In the rows, zero is written as 128.
The rows of D fall into 3 groups, and each row is roughly a mix of its group's hidden directions.
D, 67 rows:
[[129 101 112 152  90 127 166 138 139 132 142 165 145  84 150  90]
 [142 122 162 146  94 141 163 151 142 170 120 159 146  99 149 160]
 [154 142 171 137 102 171 127 165 103 123 118  92 111 143 140 160]
 [142 120 127 132 159  93 136 123 143 178  91 160 178 118 123 134]
 [124 100  80 120 137 109 125 108 115  96 157 136 125 138 134  64]
 [143 139 201 143 135 150  98 103 144 114 124 134 110 160 138 150]
 [130 113 119 139 137  94 150 118 158 170 113 180 169 100 134 119]
 [149  91 121 129  80 167 137 157  81 127 147 107 120 111 135 109]
 [121 139 128 139 117 108 171 146 161 171 115 166 156  94 141 152]
 [142 104 118 129  84 169 127 159  84 112 147  92 109 116 131 104]
 [128 123 105 115 107 136 153 168 103 172 111 107 146  92 108 167]
 [121 149 154 100 174 124  95 113 129 145 103 106 131 157  96 168]
 [133 125 109 144  76 132 162 150 136 130 170 150  97 112 170 124]
 [140 130 157 127 124 165  85 122 100  92 134  84  94 157 120 124]
 [110 123  77 105 174  87 114  95 126 112 133 130 136 147 108 103]
 [131 127 132 127  95 171 120 151  94  86 149  83  94 133 131 116]
 [125 145 125 113 123 155 109 157  95 133 110  67 115 124  95 165]
 [152  99 112 158  89 135 162 153 116 123 133 146 146 100 158  84]
 [ 71 147 113 106 125 129 121 114 152 138 134 118 117  90  82 163]
 [108 159 146 101 158 136  94 114 124 114 123  91 105 160  98 168]
 [134 112 118 154 123 100 165 122 153 138 124 183 165 106 154 102]
 [142 155  67 148 146  84 134 145 110 126  94 108 146 136 125 149]
 [146 160 177 152 105 150 139 156 139 141 109 122 118 129 147 181]
 [122 120 119 134  84 150 133 129 129  94 181 129  78 125 153 103]
 [ 87 124  81  91 150 110 113  99 142 122 155 124 105 115  94 109]
 [128  93  79 121 128 115 131 115 108 100 158 136 126 132 137  64]
 [134  92 109 131 135 100 145  97 138 122 152 181 144 133 152  82]
 [114 142 106 124 134  98 164 143 150 176 106 150 160  97 121 163]
 [120 156 150 140 123 117 157 147 165 170 103 151 149 102 134 174]
 [168 125 163 155  88 157 146 165 102 126 126 123 128 141 169 139]
 [139  99 117 119 131 143  96 108  91  86 153 105 105 157 125  85]
 [158 105 108 160  90 134 158 153 111 109 139 140 134 116 167  84]
 [146 133 137 116 127 162 101 153  82 116 117  67 111 150 112 137]
 [172 115 158 151  97 159 139 162  88 118 121 115 138 148 162 124]
 [ 91 146 154  94 140 156  99 117 129 123 128  91 108 130  85 164]
 [144 130 180 123 168 134 101 111 118 135  88 119 158 160 110 153]
 [120 121 127 134 145  91 147 104 170 160 122 187 159 112 137 124]
 [107 122  69 127  99 116 151 135 140 121 169 139 101  95 138  97]
 [140  97 149 102 173 124  98  93 101 124 118 128 157 169 110 114]
 [128 146 116 149  74 139 161 163 144 131 155 133  93 101 160 141]
 [127 155 174 115 154 147  99 126 128 132  95  94 125 143  97 173]
 [132 146  93 130 152 104 123 146 107 150  80  97 160 120  97 159]
 [131 100 116 151  91 126 163 132 143 131 148 171 139  91 156  89]
 [169 129 172 164  99 146 147 158 113 133 111 136 145 141 169 144]
 [ 94 131  77 119 113 106 145 117 162 132 167 152  97  96 129 116]
 [107 128  79 122 157  77 148 110 154 131 133 164 149 123 131 100]
 [117  93  73 109 124 114 132 114 112 114 168 138 120 124 130  74]
 [ 95 126 116 131 125 101 149 100 178 145 143 182 138  95 128 127]
 [119 155 154 101 168 133  94 114 124 122 113  95 117 167 101 166]
 [109 134  73 109 144 122 107 131 103  94 136  83 112 136 104  95]
 [ 82 140  83 109 150  97 123 103 164 132 139 136 116  99  96 119]
 [ 87 127 111 123 120 122 143 127 149 158 112 138 157  67  90 145]
 [131 134 103 141  94 155 133 163  87  86 129  78 112 121 126 121]
 [122 130 104 103 157 130  87 114  94 103 125  80 112 154  91 127]
 [100 146 173 101 146 145 104  96 149 103 153 124  93 160 120 147]
 [129 136 149 130 135 111 153 128 154 179 103 162 158 112 128 180]
 [131 148 164 124 151 147  79 109 121  99 120  93 101 165 110 145]
 [139 148 195 143 125 140 128 126 156 153 107 146 132 131 137 181]
 [112 124  95 140 101 107 147 111 162 126 173 171 100 108 153 112]
 [ 83 137  76  99 144 113 116 111 146 121 146 114 105 101  90 112]
 [ 93 122 110 106 101 146 115 132 134 162 145 110 105  76  87 147]
 [155 110 166 133 165 125 109 113 106 129  88 130 180 161 123 124]
 [150 126 120 152  74 153 155 173 106 117 145 116 110 116 164 117]
 [149  98 119 157  89 139 163 153 116 121 129 145 151  97 155  84]
 [126 172 148 151  95 147 145 164 152 137 119 114 101 104 138 174]
 [159 128 161 134 108 171 122 163  85 113 115  85 122 147 136 138]
 [ 89 129  92  92 165 116 102 101 135 118 134 107 118 119  80 114]]

Here is one row of each group, with its name. Which group are the others in?
[143 101 107 158  92 123 164 142 131 129 139 162 144  96 160  87]	X
[ 92 139  94 120 130  96 140 104 177 143 155 164 106 101 124 133]	B
[128 157 166 139 114 139 145 154 149 167 100 129 138 108 127 187]	W

[110 141 108 131 152  80 155 114 173 148 121 176 155 117 137 126]	W
[ 93 117 104 134  84 134 152 124 153 127 162 154 115  73 126 113]	X
[136 122  98 138 143  94 141 137 132 177  90 144 175  98 114 136]	X
[160 143 166 158  90 159 145 171 114 129 114 113 125 132 158 153]	B
[138 133 157 124 133 160  82 118 102  94 130  84  96 160 114 131]	W
[ 97 157 125 128 140  99 134 105 186 152 129 162 118 106 119 162]	B
